128 stands for zero in the data rows.
Here is a table of points, one per row:
[162 157  76 146 100 102 125 142 115 162 199 137 146 166 124 188 128 147 142 116  97 161 139 111  92 111 189 179 158 171 140 179 140 142]
[161 133 132 113  96 119 127  98 122  53 166 117 189 102 143 167  91 137 116 186 148 134  68 118 144 129 111 129 134 113  94 149 186  76]
[152 131 112 135 134  96 185 194 141 122 143 147 162 164 134 123 134 123 136 144 165  69 113  92  90 128 130 129  97 170 172 142 101 146]
[170 138 135 130 194 135 108 131 164 133 128 122  64 111 132 161 111 187  75 121  97 157 116  95 145 102  74 136 147 156  95 141  82 139]
[116 115  60 114 144 148 115  91  72 164 124 166 144 124  73 113 158 117 118  98 130  89  91  86 103 112 126 123 174  98  28 148 109 132]
[132  82 164  92 145 131 131 158  73 123 137 127  65 131 158 144 113  88 115 187 135 174 113 144 159 113 111 121 149  36 129 156 151 163]
[103 129  90 153 105 141 102 114  77  27 193 118 162  81 123 108 132 132  94 145 149 166 191  46 162 156 152 111  82 202 139 122 117 133]
[106 138 123 117 167 104 150 104 108 129 132 153 118 144 110 149 113 148  88 214 157 116 150 161  92 150 155 128 117 102 136 138 140  74]
[142 125 150 180 117 105 134 158 179 183 117 163 152 108  99 100 110 116 134  89 132 145 146 114 159 173  88 110 113 138 159 103 130  80]
[140 147 156 182 156 149 116 166  58 140 165  80 135 153 136  74 129 152 125 118 110  70  77 133 200 132 151 146 137  90 167 121 152 121]
[ 89 166 110 179  82 174 103 131 172 105 149 135 147 178  64 129 156 163 134 174  85 126 127 171  95  99  61 101 151  83 132 137 121 185]
[137 162 163 116 129 176  92 161 116 159 147 132  84  70 140 153 168 120 150 148 180 148 167  76 114 106 109 173 147 105  99  78 159 135]
[138 127 135  86 132 160 153 108 131 109 117  60 105 145 120 105 122 172 183 108 143 162 154 125  81  86 148 136 119 124  93 124 111 135]
[132 113 100 172  83 163 108 122 190 146 135  85 116 102  85 127 104  77 102 108 122 130 115 141 125 126 105 165 146 148 146 101 203 174]
[134 126 143 123 124 120 168 140  80 102  46 137 143 151 123  76  89 146  62 125 168 165 154 171 154  78 154  97 136 191 122 119 196 131]
[143  79 181 156 134 167 153 179 138 131 118 215  99 179 172 118  99 154 127 145 150 141 173 105 117 150 144 117 152 163  91 140 136 139]
[112 156 107 104  99 170 127 154 127 114 120 139 142 200 113 132  60  80 146 142 122 175 121 113 158 166 108 149  74 119  91 152  43 135]
[104 176 136 125 142 123 190 161  73 129 147 103 143 134  79 110 122  51  98  86 125 174  93 156 115 110 121 108 171 129 155 112 150 118]
[122 170  92  66 111 144 169 123 185 138 133 143 121 179 156 105 163  96 158 125 101 135 211 122 146 135 105 137 161 104 121 102 172  71]
[185 164 149  67 143 136 168 117 160 151 105 135 124  78 102  94 125 134 113 165 106 116  64  50 110 178 136 100  85 162  83 151 140 160]
[ 79 121 124 154 120 118 110 147 146 166 144 162 142 155  83 166  82 108  82 188 128 159 110 139 105  82 190  79 113 135 121  31 121 130]
[119 175 159 127 158 124 121 135  70 125  96 135 125 135 117 163 144 107  86 127 137  46 161 143  95 105  89  99 130 118 170 152 129  35]
[ 94 156 128 168 144 170 181 162 114 125 132 144 118 125 129  93 192  97 175 173 104 119 139 139 108 137 164 158 114 140 113 120 155 122]
[108 118 146 103 163  66 163 129 132 101 147 195 162 120 115 116 192 157 122  84 144 191 102 154 143 159  54 196 101  93 142 102 139 136]
[156  58 168 157 106 136  94 154 126 123 120 153 177 121 169  94 141 126  92  61 129 150  92 153  89 153 163 132 145 122  87 158 124 105]
[ 83 138  98 132 129 118  80 171  96 159 117 120 106 117 113 148  92 129 142 123  96 154  81 113 163 148 120 136 173 147  95 132 110  69]
[151  72 132 112  77  86 129 147 109 144 171 128 107 108 127 109 153 120 104 157 151 154 176 187 122 143 117 140 101 144 145 196 143 151]
[ 82  99 130 153  33 118 190 112 140 100 124 138  68 150 138 151 156 121 136 108  60 120  91  76 148 129 168 113 148 113 159 139 129 144]
[127  99 139 180  76 154 129 100 128 135  77 157  94 144 133 117 149 145  84  94 160 149 102 113  94 103 117 132  66  89 106  99  99  66]
[ 72 153  73 171 143 161 103 103 114 139 120  76 113 101 141  77  87 125 127 106 203 136 169 111  79 159 124 157 107 101 121 156  99 140]
[176  92 109  99 105 152 157 109 110 122 130 124 149 131  93 122 115 134 164 140 136 100 147 193 194 181 117 188 173 161  75  76  75  76]
[137  88 193  69 154 127  70  69 180  81 147  96 135 198  55  99 145 122 167 139 169 131 112  56 128 140 122  74 146 123 153  82 161  93]
[ 78 112 149  75 123 168 177 106 139 150  64 106 175  95 140 157  80  73 121 113 149 117 116 139  94  83 118 171 146 172 169 116 109 147]
[105 119 133 164 156 146 167 142 152 155  97  30 133 156 150 139 192 135 150 130 170 168  93 118 223 145 159  93 112 143 159 149 100 132]
[163 132 115 115 169  97 123  92 124 153 182 138  76 188 114  91 159  73 141 118 101 170  84 139 105 109 163 143 120 176 135 154  90  90]
[167 177  67 143 129 113 128 127 133 169 147 107 122 153 151 107 127 139 131 153 151  99 145 100 157  75 119 154 136 105 130  88 174 109]
[ 87 111 140  99 144  87 162 145 169 170 189  99 121 113 110 145 144 180 100  52 114 139 134 150 101 125 160 123  99 108  96 117 165 106]
[183 126 126  84  55 118 106 106  88 152 103 118 108 149  81 105  90 154 121 100 181 149 111 122 131 153 140 192  92  74 178  87 145 180]
[107 134  98 158 135 111 108  90 104 122 139 170 191  83 107  72 139 136 145 122 116 126 167  89 140 119 127 125 158  95 149 132 136 125]
[ 97  97 137 107 130 143 122 151 138 126 132 161 180 161  84  97 156 217 186 159 126  65  86 183 120 108 132 133 137 152 150 133 108 187]
[141 149  84  99 134 141 124 154 208  32 108 101 107 146 166  99 134 155  41 114 121 106 160 158 113 142 138 184 182 130 147 110  85 114]
[ 85 132  85  99 141  98  67  99 123 111 127 167 116  99 182 136 102 163 172  93  97 122 127 147 135 144 138 166  99 155 168 121 173 136]
[121 169 118 117 154  59 136 162 113 135 109 123 130  74 126  96  84 148 169 103 151 133 118 135 100 133 121  63 176 155 114  86  90 198]
[170 158 132 117 170 193 167 137 188 101 187 138 130  73 103 137  91 119 100 101  94 113 152 167 135 135 138  65 113  75 132 142 106 147]
[153 106 156 127  68  98 138 103  80 140 110  84 116 117 116 185 135 109 153  85  89  85 204 150 143 182 140  85 187 136 120 113  88 144]
[ 92  88 176 176 167 107 155 120 170 129 160  81 178 120 191 118  50 133 145 155 139 101 134  80  91 144 179 176 162  74 121 109 109 102]
[ 95  83 143 106 120 122  96 169 123  78 177  78 107  95  82 188 157 133 102 144 123 111 145 104 111  93 127 142 114 137 138 127 110 140]
[163  63  62 148 161 117 102 158 159 133  94 154  69  86  93 188 126 144 156 141 171 116 119 122 130 176 152  98 172 111 173  95 149 108]
[161 127 112 105 113 184  99 156 106  85 136 165 115 105 203 152 130 107 153 104 136  81  45 122 155  47 116 132 123 143 146  99 112 113]
[130 188 170 150 112  94 119 155 180  96  89 153  76 119  57 134 167 110 156 105 187  72 155 116 170  73 174 178 119 152  99 212 139 155]
[113  93 115 143 165 137  43 174 144  86 107 129 152 174 135 129 116  59 181  73 143 133 156 147 117 134 120  71 118 123  69 172 188 138]
[ 78 113 147  87 167 147 111  67 154 128 125 111  97  80  88 110  83 120 137 128 117 117  98 171 150 124 143 157 143 144 153 219 145  88]
[197 164 162 136  81  89  97 117 113 125 127  55 136 132 157 120 143 138 180 152 147 118 120 174  48 105 111 100 101 135 127 130  98  96]
[105 137 147 122 154  89 124 145 130 115  92 146 148 112 139 191 144  88 159 169 116 129 146 185 158 127 137 167  75 134  65  65 123 155]
[142 159 116 158  74 112 159  89 170 122 144 134 169 139 174 193 123 139 120  60 178 126  87 149 151 115 120  86 136 124 108 132 147 120]
[109  91 174 119 100 131 131 140 129 184 179 151 123 120 115 109  58 132 130 105 100  53 169 113 185  79 102 140  63 119 117 134 109 109]
[ 74 132 104 167 120  34 176  83 127  88 113 141  77 158 169 123  92 145 144 148 141 145 106 152 162 117 122 106 115  91  83 147  93 142]
[151  92  68  97 153 167 133 173 101 151  97 114 123 150 143 139 121 178 134 127 110 132 132 142  80 131 154 129 110 109 156 145 159 125]
[ 91 124  87 104 113 123 169  85 109 141 116 131  98 100 168 112 153 169 147 144 154 107 141 126 142 122  91  49 106 131 115 144 152 120]
[192  91 104 152 182 119 152  85 138 124 133 143 155 117 157 138 146  52 150 117 138 113 146 135 127 121 117 125 107  67 168 147  99 202]
[170 150  90 104  84 147 120 121 151 136 123 178 145  56 127  99 137 100 133 168 117 156 121 149 139 118 210  91 110  99 170 130  93  96]
[146  99 133 147 154 149 162 143  87  93 147 131 117 120 126  88 126 155 111 129 116 150 142 122 162  89  88 113 191 145 143 115 112 141]
[ 92 169 169 123 113 160  96 138 145 151 165 147 106 103 193 116 142 110 166 150 143 171  93 160 107 175 112 115 161 170 149 129 141 132]
[167 145 148 178 124  98 122 127 138 119  33 114 179 116 102 145 129 137 120 183  61 142 121 110 140 148 133 172 156 109 123 181 162 134]
[119 154 159 148 101 197 169 128  85 120 137 113 116 108 109 172 142 163 147 119 108 107 114 134  77 212 107 135 101 130 102 135 166 127]
[151 103 121 135 173 149 174 104 106 136  97 123 172 126 108 202 130 144 181 111  84 197 161  81 114  63  87 137 103 141 156 142 125 106]
[105 145 197 114 108 151  97  35 115 168 120 194 132 153 178 127 147 140 102 147 122 136 157 105 120  96 156 126 200 138 152 147 114 176]
[ 99 187 142  38 121 107  88 185 116 123  89 121 158 163 165 144 125 149  98  95  81 126 143  81 155 166 161  93 103  73 150 136 124 147]
[159 117 133 108 118  69 111 154 151 162 137  77 152  92 167  82 153 113 113 154  86 121 128 118 116  89 110 125 146 125  57 108 135 138]
[169 175 158 175 162  92 120 100 112  92 141 159  59 164 119 129  54 117 142 113  98 102 118 120  87 165  84 122 115 157 158 102 148 141]
[ 97  87 141 149 113  97 103 139 121  96  72 123 109  96 138  77 180  94 126 129  60 124 118 110  90 133 107 139  95 142 159  95  74  92]
[117  75  86 122 114 124 109 112 143 190 111  96 137 166 171 102 113 111  90 170  86 102 133 131 143 142  51 108  90 184 138 149 167 147]
[144 173 156 156 156 148  52 118 137 186 126 117 154 114 127 151 144 180 113 131 139 178 156 170 171 122 132 107 112 135 159 139  75 108]
[142 129 126 156 192 157 114  45 108 120 120 109 117 156 145 142 175 117  79 104  92  94 126 167 153 153 191 129  73 148  89  60 152 179]
[113 122 101  98 135 117 126 136 128 166 152 127 158 148 126 183 184  89  59 139 205  84 112 102 121 189  91 138 157 144 129 150  89 148]
These points spread out most along one direction. Where along it does each point below lie, from 0 to 99? The average is 50, and the first point in the table lies past the average. One standard deviation of the points above along it is 16.
[122 170  92  66 111 144 169 123 185 138 133 143 121 179 156 105 163  96 158 125 101 135 211 122 146 135 105 137 161 104 121 102 172  71] 54
[ 89 166 110 179  82 174 103 131 172 105 149 135 147 178  64 129 156 163 134 174  85 126 127 171  95  99  61 101 151  83 132 137 121 185] 62
[185 164 149  67 143 136 168 117 160 151 105 135 124  78 102  94 125 134 113 165 106 116  64  50 110 178 136 100  85 162  83 151 140 160] 65
[119 175 159 127 158 124 121 135  70 125  96 135 125 135 117 163 144 107  86 127 137  46 161 143  95 105  89  99 130 118 170 152 129  35] 58
[127  99 139 180  76 154 129 100 128 135  77 157  94 144 133 117 149 145  84  94 160 149 102 113  94 103 117 132  66  89 106  99  99  66] 27
[153 106 156 127  68  98 138 103  80 140 110  84 116 117 116 185 135 109 153  85  89  85 204 150 143 182 140  85 187 136 120 113  88 144] 46
[163  63  62 148 161 117 102 158 159 133  94 154  69  86  93 188 126 144 156 141 171 116 119 122 130 176 152  98 172 111 173  95 149 108] 75
[137  88 193  69 154 127  70  69 180  81 147  96 135 198  55  99 145 122 167 139 169 131 112  56 128 140 122  74 146 123 153  82 161  93] 78
[117  75  86 122 114 124 109 112 143 190 111  96 137 166 171 102 113 111  90 170  86 102 133 131 143 142  51 108  90 184 138 149 167 147] 27
[141 149  84  99 134 141 124 154 208  32 108 101 107 146 166  99 134 155  41 114 121 106 160 158 113 142 138 184 182 130 147 110  85 114] 62
[137 162 163 116 129 176  92 161 116 159 147 132  84  70 140 153 168 120 150 148 180 148 167  76 114 106 109 173 147 105  99  78 159 135] 92
[156  58 168 157 106 136  94 154 126 123 120 153 177 121 169  94 141 126  92  61 129 150  92 153  89 153 163 132 145 122  87 158 124 105] 33
